Each row has a name. Each piece below is followed by the name of the row it came from, unless a question asks for something else. Each question is about the rows just above it. Places in a row count from 1.

guve: [148 100 102 134  85 174 121  80 128 109  78 143 155 135 144]
kal: [151 101  97 135  84 181 117  75 131 105  74 148 154 111 148]
Fonem: [148 100 102 134  85 174 121  80 132 105  74 143 155 110 144]
Go on from [131 105  74] to the end of its row.
[148 154 111 148]
The entry that follows [101]:
[97]
What comes right after [75] in the named rows?
[131]

tolo: [153 158 136 117]
soveb: [129 130 129 130]
Fuso: [128 119 128 129]
Vip: [128 119 128 125]
nofe: [127 130 127 192]
What comes right after [153] in the named rows?
[158]
[129 130 129 130] is in which row?
soveb

nago: [141 115 127 117 130 130 120 128 132 131 129 127 122 130 112 129 128 124
 124 129 129 120 130 131 128 126 131 127 125 129 174 121 118 136 139 134
 127 126 125 132 123 125 142 133 119 126 130 125 129 130 133 130 118 116
 124  98 121 127 124 114 131 159]
tolo: [146 154 114 136 123 130 120 122 129 126 117 132 128 128 121 140 129 129
 130 127 122 123 121 118 127 126 134 127 138 117 175 134 131 125 129 129
 136 120 138 137 129 118 129 125 154 137 120 119 121 124 127 121 134 138
 136 132 127 154 137 122 137 131]
Vip: [113 120 133 118 130 129 127 125 126 123 142 123 137 122 126 123 126 136
 122 132 119 136 134 131 126 130 142 123 121 127 186 129 117 129 138 120
 122 131 126 124 118 131 152 128 123 122 116 115 130 126 134 125 125 133
 128 133 125 127 125 100 135 129]
Fonem: [109 139 119 129 129 137 127 137 121 124 128 131 129 138 134 139 127 131
 135 133 116 128 131 127 127 132 106 113 129 131 114 131 122 134 128 136
 124 126 153 130 126 126 122 124 134 123 132 128 123 130 130 133 118 128
 130 101 135 133 125 110 138 113]
Fuso: [111 129 132 123 129 126 129 134 116 118 114 140 127 130 136 115 129 150
 124 131 117 135 135 122 128 128 115 124 115 126  91 131 124 119 128 114
 124 119 147 129 128 132 136 126 142 155 149 139 121 129 137 129 112 120
 132 127 135 141 127 143 132 132]
nofe: [130 125 117 131 122 135 126 120 133 130 134 130 127 124 126 123 130 132
 135 123 142 126 142 125 128 129 133 129 128 129 127 122 131 109 127 117
 138 124  97 135 113 132 127 131 127 124 138 129 130 130 127 129 136 124
 123 120 131 124 131 134 130 129]
kes: [123 134 118 125 122 112 116 116 129 136 131 127 129 133 126 124 127  92
 134 128 137 132 129 120 130 130 122 117 130 111  73 124 126 136 118 120
 127 131 136 121 137 139 137 123 118 127 118 143 127 126 132 121 134 137
 126 119 131 136 135 125 118 147]
kal: [121 124 127 120 119 137 127 137 121 124 128 131 129 138 134 139 127 131
 135 133 116 128 131 127 127 132 106 113 129 131 114 131 122 134 128 136
 124 126 153 130 126 126 122 124 134 123 132 128 123 130 108 135 136 128
 130 101 135 133 125 110 131 125]
After [121 134 137], its row goes on with
[126 119 131 136 135 125 118 147]
How many times does tolo hold [154]?
3
The rest of the row after [119 131]:
[136 135 125 118 147]
find: [113 120 133 118 130 129 127 125 126 123 142 123 137 122 126 123 126 136
 122 132 119 136 134 131 126 130 142 123 121 127 186 129 117 129 138 120
 122 131 126 124 118 131 152 128 123 122 116 115 130 126 134 125 125 133
 128 133 125 127 125 100 135 129]
Vip
find: [133 130 118]
nago
The row with [121 124 127 121 134] is
tolo

Fonem: [136 140 138 135]
kal: [126 138 148 131]
Fuso: [120 148 130 131]
guve: [108 186 138 141]
Vip: [118 113 127 125]
nofe: [139 168 143 142]
zino: [138 170 121 122]
nago: [138 169 148 145]
kes: [139 110 120 122]
One entry of nofe was changed: [139 169 143 142]. Where, and from what?
2, [168]
Changed kes: [139 110 120 121]. Place and old value:
4, [122]
After [108 186], its row goes on with
[138 141]
After [139 168], its row goes on with
[143 142]
One entry of guve was changed: [108 186 138 140]. Where, and from what?
4, [141]
Go on from [138 169] to the end of its row.
[148 145]

tolo: [188  98 165  82 154]
nago: [113 137 114 122 104]
zino: [139  97 142 111 106]
soveb: [113 136 117 145 104]
Vip: [113 136 158 100 155]
The entry that follows [158]:
[100]
After [136 117], its row goes on with
[145 104]
Changed zino: [138  97 142 111 106]. Place and old value:
1, [139]

zino: [144  85  73 114  79 111 144]
dukik: [144  85  73 114  79 111 115]
tolo: [144  85  73 113 143 111 165]
find: [144  85  73 114  79 111 115]
dukik
Count of [143] in zino:
0

dukik: [ 84 140 132 159 158 136 131 124 114]
tolo: [152 141 105 135 137 139 152 173 135]
kal: [140 124 119 182  88 140 124 146 143]
Fuso: [132 108 104 126 107 159 159 100 106]
nofe: [123 107 168 182  87 140 152 119 135]
Vip: [139 184 124 156 140 134 111 157 124]
Times [152] occurs in tolo:
2
Times [159] occurs in Fuso:
2
After [182  88 140], its row goes on with
[124 146 143]
How many times does kal hold [140]?
2
One entry of tolo was changed: [151 141 105 135 137 139 152 173 135]. Where, and from what?
1, [152]
Which row holds [126 107]?
Fuso
Right after [158] comes
[136]

tolo: [104 102 141 116 157 143 146  97 141 146 125]
zino: [106 138 137 139 140 111 116 142 146 141  86]
kal: [148 109 154 163 157 143 146  98 141 158 127]
Fonem: [110 131 133 139 136 112 119 139 118 109  89]
soveb: [150 113 100 128 160 122 129 152 114 145 141]
kes: [107 137 139 139 138 111 116 142 116  99  91]
Vip: [181 171 150 157 154 164 102  94 151 140 125]
After [157 143 146  97 141], its row goes on with
[146 125]
The row with [143 146  98 141 158] is
kal
find: [141 146]
tolo

dukik: [129 128 130  67 113 125 112 128 111 140 119 128 128 135 113 130 126 127
 129 135 116 146 131 121]
Fuso: [146 137 136  91 129 132 121 132 143 135 121 127 132 127 122 123 125 129
 121 146 126 156 132 128]
kal: [147 114 127 129 128 127 123 129  90 127 147 127 130 130 150 141 130 127
 129 129 111 167 127 132]
guve: [138 130 124 129 125 127 140 130 133 125 123 128 128 131 119 129 128 127
 128 131 119 135 127 126]
nofe: [140 126 125 123 130 127 130 128 129 127 135 127 129 129 125 128 127 129
 129 108 124 130 129 129]
soveb: [174 125 131 108 110 128 131 119 153 125  80 125 125 135 131 143 131 127
 125 175 121 131 127 141]
Fonem: [128 126 125 111 171 127  95 130 122 102 123 128 130 135 149 130 132 132
 125 108 129 151 128 128]
Times [130] occurs in kal:
3
Changed dukik: [129 128 130  67 113 125 112 128 111 140 119 128 128 135 113 130 126 127
 129 136 116 146 131 121]. Place and old value:
20, [135]

soveb: [125 125 164 133  84 110 137 115 146]
dukik: [125 125 164  84 133 110 137 126 107]
nofe: [113 117 137 126 142  80 137 113 110]
zino: [137 146 166 114 121 123 134 153 114]
tolo: [125 125 164 142 126 110 137 126 143]
Where do [126 142] appear?
nofe
Which row holds [133  84]?
soveb
Where do [164 133  84 110 137 115] appear?
soveb

kes: [ 73 117 142  63 145 139  71  91 160  98  61  92 168 132 125 105  71 162
 191 147  61 123 173 101 118 166 114]
soveb: [136 167 128  76 115  81  94 174  81 144 120 139 134 194  58 125 147 117
 139 133 138 157 144  64 104  58 176]
nago: [136 167  92  76 115  81  94 174  81 144 120 139 134 194  58 183 147 117
 139 133 138 157 144  64 104  58 176]
nofe: [ 73 117 142  63 145 139  71  91 160  98  61 139 133 132  98 164 146  72
 182 192 136  80 192  62 185  61  67]
Vip: [ 81 172 195 175  80 130 163  85 144 177 149 104 138 133  68 165 126  62
 108 167 137  56 168 199 134 151 107]
guve: [191 199  89  63 111 126 130 169  76 112 107  88 124  98 105 167 142 117
 192  70 188  69 125 120  98  59 176]
After [126  62], its row goes on with
[108 167 137  56 168 199 134 151 107]
Where does [136 167  92  76 115  81  94 174  81 144 120 139 134 194  58 183 147 117
 139 133 139 157 144  64 104  58 176] differ from nago, and what was there?
21, [138]
Which row holds [105  71 162 191 147  61 123 173]?
kes
The rest of the row after [164 146  72 182]:
[192 136  80 192  62 185  61  67]
What comes right after [165] in the named rows?
[126]
After [163  85 144], its row goes on with
[177 149 104 138 133  68 165 126  62 108 167 137  56 168 199 134 151 107]

soveb: [ 73 132 102 103 163 121 131  93 189]
dukik: [140 122  93 126 111  83 160 110 184]
Vip: [187 124  80 107 151 136 110  90 171]
kal: [ 73 132 102 103 150  98 159 162 106]
Fuso: [187 124 136 150 103 136 110 160 171]
kes: [161 128  80 107 150  67 131 106 147]
Fonem: [132 134 119 102 176 122  98 135  62]
nago: [ 76 130 168 137 118 174 137 163 101]
tolo: [ 73 132 102 103 163 121 132 163  72]
guve: [104 136 153 118 153 162 103 153  61]
Changed guve: [104 136 153 118 153 162 103 152  61]. Place and old value:
8, [153]
After [ 80 107 150], its row goes on with
[ 67 131 106 147]
One entry of guve was changed: [105 136 153 118 153 162 103 153  61]. Where, and from what?
1, [104]

Vip: [113 113 126 126 126]
kal: [169 142 140 140 123]
tolo: [116 139 146  56 151]
Fonem: [ 85  85  85 139 131]
nofe: [149 127 170 140 131]
zino: [113 114 108  86 121]
dukik: [139 150 170 140 131]
Count of [85] in Fonem:
3
Where does [169 142 140 140 124] differ from kal, and what was there?
5, [123]
find: [149 127]
nofe
Count of [125] in Vip:
0
The row with [ 86 121] is
zino
How many times does Fonem hold [139]?
1
After [113 126], its row goes on with
[126 126]

tolo: [ 76 132 109  89  63  73 181 145  87 189 194  80  86  92  76 200  65  79
 188 169 122  63 140  83 194  89  78 130  77 190 128 142 107 182  80  91
 153  78 123 147 157 189 168  77]
soveb: [ 76 132 109  89  63  73 181 145  87 189 194  80  86  92  76 200  65  79
 188 169 122  63 140  83 194  89  78 130  76 190 128 142 107 182  80  91
 153  78 123 147 157 189 168 203]
kes: [ 76 132 109  89  63  73 181 145  87 189 194  80  86  92  76 200  65  79
 188 169 122  63 140  83 194  89  78 130  77 190 128 142 124  78 163 117
  65 164  99  91  65  72 114  82]
find: [ 76 132 109  89  63  73 181 145  87 189 194  80  86  92  76 200  65  79
 188 169 122  63 140  83 194  89  78 130  77 190 128 142 124  78 163 117
  65 164  99  91  65  72 114  82]
kes
find: [ 76 132 109  89  63  73 181 145  87 189 194  80  86  92  76 200  65  79
 188 169 122  63 140  83 194  89  78 130  77 190 128 142 107 182  80  91
 153  78 123 147 157 189 168  77]
tolo
Where do [ 76 190 128 142] appear?
soveb
Changed tolo: [ 76 132 109  89  63  73 180 145  87 189 194  80  86  92  76 200  65  79
 188 169 122  63 140  83 194  89  78 130  77 190 128 142 107 182  80  91
 153  78 123 147 157 189 168  77]. Place and old value:
7, [181]

dukik: [129 126 128 127 126 127 121 129 123 128 135 132 121 123  92 123 129 132
 127 126 130 127 128 127 125 124 126 144 131 131 133 125 124 129 134 131
 123 122 121 125 126 132 130 123 114 119 128]
Vip: [129 126 131 129 128 129 125 129 119 128 130 126 125 128 126 131 140 126
 128 126 126 123 126 129 130 128 139 124 133 132 126 135 133 131 133 132
 130 122 119 125 126 128 126 123 127 125 131]
tolo: [129 126 125 120 124 127 127 130 126 130 132 126 126 118 104 123 130 130
 122 128 130 139 129 123 120 133 133 123 122 130 134 121 124 114 130 130
 144 122 132 131 128 135 127 123 135 137 137]
Times [126] occurs in Vip:
10
find: [127 126 127 121 129 123]
dukik
find: [122 119 125 126 128]
Vip

guve: [104 135 122 107]
zino: [104 135 103 121]
Fonem: [104 103 104 104]
Times [104] occurs in Fonem:
3
How many times does zino hold [104]?
1

nofe: [130 150 120 133 130 120 136 128 156 120 110 122 115 120 144 136  97 121
 128 144 134 125 130 122]
Fuso: [138 124 120 134 110 144 123  98 123 120 119 112 134  97 120 156 130 117
 152 118 135 126 151 122]
kal: [135 127 128 127 120 130 126 128 127 120 121 129 139 129 126 133 105 117
 128 130 127 125 130 126]
zino: [130 147 141 125 126 120 134 133 152 117 112 127 120 125 141 136  97 117
 125 144 130 126 126 122]
Fonem: [140 124 118 135 130 120 136 129 127 117 114 102 129  78 120 169 130 117
 166 115 140 125 165 119]
soveb: [135 127 128 127 120 130 126 128 127 120 121 129 139 129 126 133 122 117
 128 130 127 127 130 126]
guve: [130 127 125 128 123 134 126 123 127 124 126 127 129 120 126 133 130 125
 131 126 130 128 133 126]
dukik: [148 114 120 130  97 155 120 114 116 107 114 119 154 102 111 130 126 102
 149 126 131 126 151 118]
kes: [130 124 118 135 103 155 122  79 127 117 114 102 129  78 120 169 130 117
 166 115 130 125 165 110]
tolo: [130 147 141 127 130 120 135 131 152 120 114 124 115 125 141 136 101 125
 128 141 130 126 130 123]
Vip: [130 124 118 135 103 155 122  79 127 117 114 102 129  78 120 169 130 117
 166 115 130 125 165 123]
The rest of the row after [130 120 136 128]:
[156 120 110 122 115 120 144 136  97 121 128 144 134 125 130 122]
Times [130] occurs in dukik:
2
The rest of the row after [127 124 126]:
[127 129 120 126 133 130 125 131 126 130 128 133 126]
find: [135 127 128 127 120 130 126 128 127 120 121 129 139 129 126 133 122 117
 128 130 127 127 130 126]
soveb
find: [130 124 118 135 103 155 122  79 127 117 114 102 129  78 120 169 130 117
 166 115 130 125 165 123]
Vip
The rest of the row after [120 110 122]:
[115 120 144 136  97 121 128 144 134 125 130 122]

guve: [197 153 147 144 100 163]
nago: [105  98  81 136 150 179]
soveb: [176  84 164 137 182 120]
kal: [153 151 179 123  96  88]
dukik: [188 165 164 137 182 119]
kes: [ 78 170  83 118  92 125]
tolo: [193 117 157 138 142 142]
nofe: [192 162 146 143  90 162]
zino: [196 123 158 139 137 143]
Fonem: [187  93 164 138 173 122]
find: [182 120]
soveb
Go on from [165 164] to the end of its row.
[137 182 119]

kal: [ 84 154 154  67 140 119]
dukik: [129 109 120 108 148 130]
soveb: [111 151 152 143 174 128]
Vip: [120  84 154 154  67 141]
find: [140 119]
kal
Which row holds [ 84 154 154  67 141]?
Vip

